(in the rows, 100 means zero)
One turn sends every row of this set to another row. A few are shown first. Where does it send the rows asked after them?
k715: | 103 | 112 | 104 | 106 |  94 |  83 |  72 | 110 |  94 |  95 | 137 |  68 | 112 | 112 | 130 | 117 |  75 |
k506: | 105 |  94 | 113 |  81 |  95 | 125 |  99 |  91 | 130 |  93 | 125 |  96 | 109 | 125 | 140 |  95 |  98 |
k87: |  85 |  95 |  82 |  98 | 123 | 117 | 113 | 110 | 116 |  82 |  96 |  81 | 120 | 122 | 139 | 113 |  82 |
k854: |  87 |  85 |  82 |  88 | 117 | 112 | 108 | 114 | 110 |  80 | 108 |  84 |  99 | 132 | 144 | 126 |  87 |
k976: | 104 |  89 |  81 |  86 |  95 | 132 |  58 | 109 | 114 |  63 |  86 |  80 |  87 |  89 | 126 | 138 |  67 |
k580: |  86 |  74 |  99 | 103 |  79 | 126 |  91 | 130 |  87 |  73 |  90 | 101 | 109 |  80 | 127 |  92 |  98 |
k242: | 102 | 141 |  87 | 117 |  78 | 121 |  54 |  93 | 121 |  72 | 101 |  84 | 109 |  99 | 107 | 114 |  99 |
k768: | 112 | 107 | 108 |  85 |  80 |  93 |  52 |  94 | 116 |  69 | 112 |  83 | 130 | 120 |  99 | 130 |  98 |
k913: | 121 |  99 |  91 | 114 | 105 |  86 |  70 | 112 | 104 |  83 | 117 |  78 | 125 | 127 | 101 | 116 | 122 |
k786: |  99 |  84 |  83 |  84 |  99 | 144 |  48 | 106 | 114 |  66 |  83 |  74 | 107 |  99 | 130 | 119 |  68 |
k285: |  89 |  77 |  94 | 101 |  85 | 130 |  93 | 128 |  98 |  62 |  94 | 111 |  94 |  85 | 131 | 105 | 116 |
k143: | 120 |  93 |  90 | 110 |  89 | 118 |  78 | 111 | 120 |  97 |  96 |  92 |  85 |  76 | 116 |  80 | 109 |
k841: | 100 |  96 |  98 | 114 |  66 |  88 |  59 |  98 | 100 |  65 | 107 |  69 | 126 |  97 | 116 | 120 | 130 |
k444: |  99 |  91 |  86 |  94 |  68 | 119 |  64 |  80 | 116 |  97 |  99 |  53 |  86 | 106 | 141 | 113 |  79 |
k253: |  87 | 102 | 103 |  91 |  89 |  98 |  47 | 116 | 104 |  75 | 118 |  92 | 111 | 115 | 134 |  80 | 133 |

k143 -> k444
k87 -> k580
Now find these:
k976 -> k854
k913 -> k841
k242 -> k715

One turn sends every row of this set to another row. A few are shown first. Where does it send the rows asked after them?
k724: | 103 |  95 | 106 | 112 |  99 | 113 |  93 | 114 |  83 |  86 | 101 |  68 | 118 | 127 | 113 | 118 | 101 |  57 | 112 | 104 | 101 |  88 | 108 |  58 |  96 |  85 |  89 | 141 | 102 |  97 | 127 |  92 | 114 |
k867: |  88 | 102 | 105 |  78 |  94 | 119 |  90 | 117 |  90 | 101 | 116 |  85 | 105 | 123 |  98 | 126 | 107 |  96 | 101 |  83 |  82 | 109 | 116 |  52 |  74 |  88 |  98 | 144 | 108 | 124 |  97 |  85 | 140 |
k805: | 110 |  93 |  92 | 110 |  91 | 123 |  88 |  92 |  87 | 114 | 106 |  90 | 114 | 111 |  82 | 118 | 115 | 107 | 102 |  76 |  78 | 104 | 149 |  43 |  76 | 103 |  90 | 130 | 110 | 136 |  95 |  90 | 136 |
k613: | 126 |  74 |  98 | 127 |  91 | 106 |  93 | 117 | 106 | 100 | 117 | 115 | 130 | 104 |  90 |  84 | 104 |  89 |  81 |  88 |  74 | 105 | 108 |  88 | 109 | 110 | 110 | 107 | 136 | 103 | 132 |  93 | 124 |
k866: | 103 |  95 | 125 | 115 | 104 | 131 | 120 | 122 |  96 | 154 | 138 |  82 |  81 | 108 | 139 |  99 | 110 |  88 | 110 | 106 |  78 | 127 | 124 |  68 | 127 |  92 |  87 | 113 | 117 |  92 | 121 | 106 | 128 |
k127: | 113 | 112 | 117 |  86 | 119 | 122 |  85 | 117 | 108 | 114 | 115 | 106 | 115 | 108 | 114 |  97 | 107 | 133 |  82 |  77 |  90 | 112 | 105 |  85 |  76 |  96 | 115 | 117 | 117 | 107 | 105 |  76 | 124 |
k831: |  95 |  95 |  89 | 121 | 100 | 124 | 118 | 118 |  78 | 137 | 107 |  92 |  95 |  66 |  98 | 111 | 107 |  86 |  93 |  93 | 103 | 108 | 141 |  57 |  78 | 109 |  98 | 108 |  89 |  88 | 127 | 127 | 129 |
k668: | 140 |  83 | 105 | 122 | 119 |  84 | 123 | 104 | 104 | 102 | 101 |  94 | 110 |  95 |  89 | 120 |  84 | 118 | 111 |  89 |  89 | 126 | 144 | 108 |  97 |  80 |  87 |  98 | 105 |  79 | 126 |  81 | 120 |
k419: | 120 | 100 | 134 |  92 |  98 | 127 | 115 | 114 | 112 | 117 | 106 | 112 |  99 | 119 |  83 |  91 | 130 |  98 | 118 | 110 |  84 |  97 | 119 |  70 | 116 | 118 |  36 | 119 | 125 |  86 | 133 |  92 | 148 |
k272: | 131 |  90 | 135 |  95 |  99 | 136 |  96 |  94 | 107 | 128 | 113 |  93 |  78 | 104 |  88 |  96 | 128 |  98 | 107 | 109 |  99 |  85 |  99 |  60 | 103 | 119 |  62 | 100 | 123 |  72 | 128 |  69 | 128 |
k260: |  99 | 105 | 116 | 114 | 114 | 127 | 111 | 112 |  93 | 134 |  98 |  89 | 112 | 137 | 108 |  78 | 121 |  90 | 115 |  92 |  68 | 112 | 154 |  61 |  92 | 101 |  62 | 148 |  77 |  99 | 105 |  93 | 134 |
k618: | 151 | 111 | 148 |  92 |  94 | 119 | 124 | 108 | 113 | 108 | 107 | 103 |  90 | 103 |  90 | 121 | 107 | 102 | 107 |  98 |  93 |  74 | 126 |  71 |  85 |  95 |  60 | 129 | 129 | 111 | 110 |  71 | 121 |
k437: | 116 | 103 | 127 | 119 | 115 | 120 | 116 | 110 |  88 | 102 | 110 |  96 | 107 | 116 | 105 | 113 | 104 |  46 | 119 | 110 |  87 |  99 | 141 |  76 | 130 |  76 | 101 | 130 | 105 |  88 | 137 | 101 | 106 |
k397: | 136 | 101 | 134 | 135 |  81 | 126 | 113 | 125 | 104 | 112 |  99 | 117 |  77 | 103 |  77 | 101 | 108 | 108 |  98 |  94 |  56 | 134 | 132 |  73 | 119 |  93 |  65 | 142 | 103 |  78 | 126 |  82 | 122 |
k472: | 111 | 121 | 118 | 109 | 135 | 119 | 117 | 145 |  91 | 134 | 101 |  97 | 109 |  71 | 103 |  95 | 109 | 106 |  89 |  82 |  80 | 111 | 129 |  90 |  82 | 101 |  90 | 127 |  85 |  74 | 116 | 118 | 108 |
k126: | 147 | 109 | 120 | 112 | 117 | 131 |  96 | 110 | 112 | 115 | 113 |  96 | 122 | 101 | 109 | 116 | 116 | 139 |  90 |  73 |  66 | 130 | 120 |  68 |  78 |  89 |  91 | 130 | 121 | 106 | 105 |  85 | 103 |
k541: | 118 |  97 | 107 | 121 | 101 | 100 |  80 | 117 |  95 |  93 | 100 |  94 | 132 | 134 | 105 |  84 | 102 |  90 |  84 |  80 |  97 |  86 |  98 |  79 |  83 | 101 |  98 | 132 | 108 |  92 | 127 |  74 | 123 |
k40: | 123 | 103 | 121 | 113 | 105 | 154 | 107 |  85 | 118 | 128 | 126 | 105 | 116 |  83 | 102 |  91 | 115 | 104 | 109 | 100 |  70 | 119 | 128 |  73 |  94 | 100 | 107 |  87 |  84 | 100 | 127 | 109 | 100 |
k803: | 128 |  67 |  90 | 105 | 105 |  80 | 101 | 111 |  97 |  96 |  85 |  84 | 106 |  99 |  93 | 115 |  89 | 102 |  94 |  61 |  82 | 106 | 139 |  89 |  97 |  88 |  67 | 105 | 122 |  83 | 102 |  99 | 144 |
k512: | 120 | 127 | 140 | 115 | 109 | 125 |  68 | 109 | 110 | 100 |  80 |  96 |  81 | 100 | 104 | 122 | 110 |  93 | 110 |  62 |  92 |  86 | 126 |  58 |  99 |  78 |  63 | 112 | 110 |  85 | 106 |  95 | 120 |
k694: | 139 |  84 | 110 |  97 | 113 |  97 | 115 | 108 | 113 | 102 | 100 |  97 |  90 | 118 | 117 | 124 |  91 | 128 | 115 |  89 |  90 | 134 | 135 |  81 |  85 | 100 |  88 |  82 | 136 |  87 | 134 |  94 | 127 |
k570: | 113 |  92 | 125 |  67 |  91 | 101 | 106 | 120 |  74 |  98 |  90 |  70 |  84 | 134 | 102 |  93 | 112 | 100 |  97 |  75 |  64 |  90 | 128 |  84 | 110 | 118 |  77 | 119 |  83 |  84 | 101 |  96 | 125 |
k175: | 103 |  89 | 113 | 111 |  90 | 122 | 115 | 120 | 133 |  93 |  73 | 103 | 119 |  90 | 105 |  86 |  94 | 108 | 121 | 102 |  88 | 116 | 112 |  86 |  77 | 102 |  58 | 122 |  87 | 111 | 119 | 103 | 120 |
k5: | 117 |  97 | 109 | 124 | 105 | 147 |  88 | 112 | 102 | 144 | 122 |  71 |  81 | 101 | 127 |  97 | 114 |  81 | 113 | 102 |  61 | 109 | 124 |  40 | 109 |  90 |  64 | 107 | 104 |  85 | 113 | 115 | 119 |
k162: |  87 | 116 | 130 |  98 | 100 | 124 | 119 | 112 |  83 | 132 | 123 |  96 |  87 | 138 | 106 | 103 | 107 |  71 | 115 |  92 |  80 | 108 | 146 |  60 | 106 |  83 |  92 | 144 |  85 | 102 | 114 |  92 | 143 |
k892: | 115 |  95 | 140 |  96 |  94 | 113 | 124 | 102 | 104 | 118 | 112 |  89 | 107 | 109 |  85 | 117 | 126 |  94 | 128 |  99 |  99 |  80 | 135 |  74 | 103 | 121 |  50 | 112 | 136 | 122 | 108 |  85 | 139 |
k796: | 131 | 105 | 121 | 113 | 101 |  92 | 123 | 107 | 109 | 117 | 125 |  97 |  78 | 122 | 108 | 116 |  99 | 112 | 137 | 111 |  74 | 116 | 126 |  84 | 103 |  95 |  92 |  74 |  89 |  96 | 151 |  88 | 112 |
k81: | 107 | 110 | 100 | 113 | 115 | 107 |  88 | 137 |  87 | 132 | 122 |  81 |  98 |  64 |  81 | 132 | 114 |  98 | 100 |  66 |  68 | 105 | 108 |  60 |  81 |  98 |  94 | 113 | 109 |  99 | 109 | 118 | 116 |
k452: | 135 |  83 | 137 |  80 |  88 | 137 | 130 |  97 | 120 | 105 | 109 |  97 |  98 |  92 |  86 | 106 | 116 | 101 | 108 | 121 |  94 |  94 | 100 |  75 |  80 | 113 |  73 | 118 | 106 |  97 | 123 |  69 | 111 |
k614: | 122 |  77 | 106 |  67 |  96 | 107 | 103 | 101 |  90 |  87 |  79 |  95 |  93 | 120 |  96 | 107 |  96 | 110 |  92 |  69 |  89 | 108 | 147 |  79 |  89 | 115 |  91 |  97 | 121 |  90 | 110 | 105 | 141 |
k296: | 130 |  79 | 125 | 132 | 117 | 110 | 109 | 120 |  99 | 120 | 125 |  94 | 112 |  99 | 110 | 105 | 112 |  71 | 101 |  96 |  72 | 115 | 127 |  91 | 138 |  96 | 104 | 111 | 146 |  87 | 127 |  96 | 105 |
k619: | 103 |  82 | 104 |  99 |  90 |  89 | 100 | 104 |  86 |  93 |  90 |  81 | 110 | 112 |  90 |  95 | 111 |  82 |  96 |  65 |  77 |  86 | 132 |  92 | 109 |  98 |  65 | 102 |  71 |  72 | 108 | 104 | 143 |
k479: | 119 | 101 | 119 |  95 |  79 |  96 | 107 | 123 |  83 | 110 | 123 |  68 |  64 | 124 | 105 | 112 | 109 |  95 | 124 | 104 |  52 |  91 | 111 |  70 | 121 | 101 |  75 |  98 |  75 |  97 | 126 |  96 | 113 |
k121: | 132 |  93 | 103 | 130 |  92 |  98 | 110 | 101 |  90 | 100 | 125 |  78 |  90 |  88 |  88 | 135 |  96 | 101 | 116 | 109 |  80 | 111 | 124 |  85 | 114 |  76 |  86 |  83 |  80 |  75 | 140 |  89 | 111 |
k59: | 118 |  79 | 119 | 150 |  85 | 111 |  91 |  98 | 100 | 141 | 102 |  76 |  78 |  86 |  98 |  93 |  97 | 110 | 107 |  85 | 102 |  97 | 123 |  72 |  94 | 117 |  84 |  94 | 116 | 106 | 106 |  67 | 119 |
k474: | 118 |  98 | 117 | 116 |  92 |  96 | 102 | 119 |  84 |  97 | 114 |  62 |  95 | 110 | 108 | 115 | 116 |  92 | 105 |  90 |  66 |  99 | 108 |  87 | 121 |  84 |  59 | 105 |  63 |  54 | 125 |  95 | 117 |
k25: |  93 | 113 | 108 | 119 | 109 |  99 | 120 | 119 |  91 | 134 | 117 | 110 | 118 |  94 |  67 | 114 | 122 |  95 | 110 |  67 |  78 | 121 | 126 |  71 |  70 | 104 | 101 | 126 |  73 |  95 | 133 | 105 | 129 |
k308: | 114 |  99 | 106 | 101 |  98 | 140 | 104 | 112 | 113 | 130 | 131 | 122 |  98 |  84 | 116 |  87 | 101 | 115 |  89 | 105 |  81 | 121 | 114 |  80 | 109 |  97 | 113 |  89 | 117 | 107 | 131 | 110 | 127 |
k527: |  82 |  81 | 141 | 111 |  90 | 130 | 109 |  93 |  97 | 101 | 103 |  73 | 108 |  91 |  80 | 130 | 139 |  87 | 131 |  88 |  84 | 128 | 132 |  77 | 112 | 117 |  82 | 110 |  95 |  97 | 106 |  90 | 112 |
k157: | 112 | 106 | 105 | 134 | 113 | 102 | 115 | 138 |  83 | 146 | 110 |  85 |  92 | 100 | 111 | 123 | 117 | 101 |  94 |  70 |  89 | 128 | 122 |  51 |  73 |  95 |  76 | 140 | 104 |  69 | 128 | 104 | 131 |

k512 -> k527
k479 -> k796
k260 -> k5
Now find these:
k472 -> k81
k867 -> k162
k541 -> k724
k452 -> k618
k474 -> k121

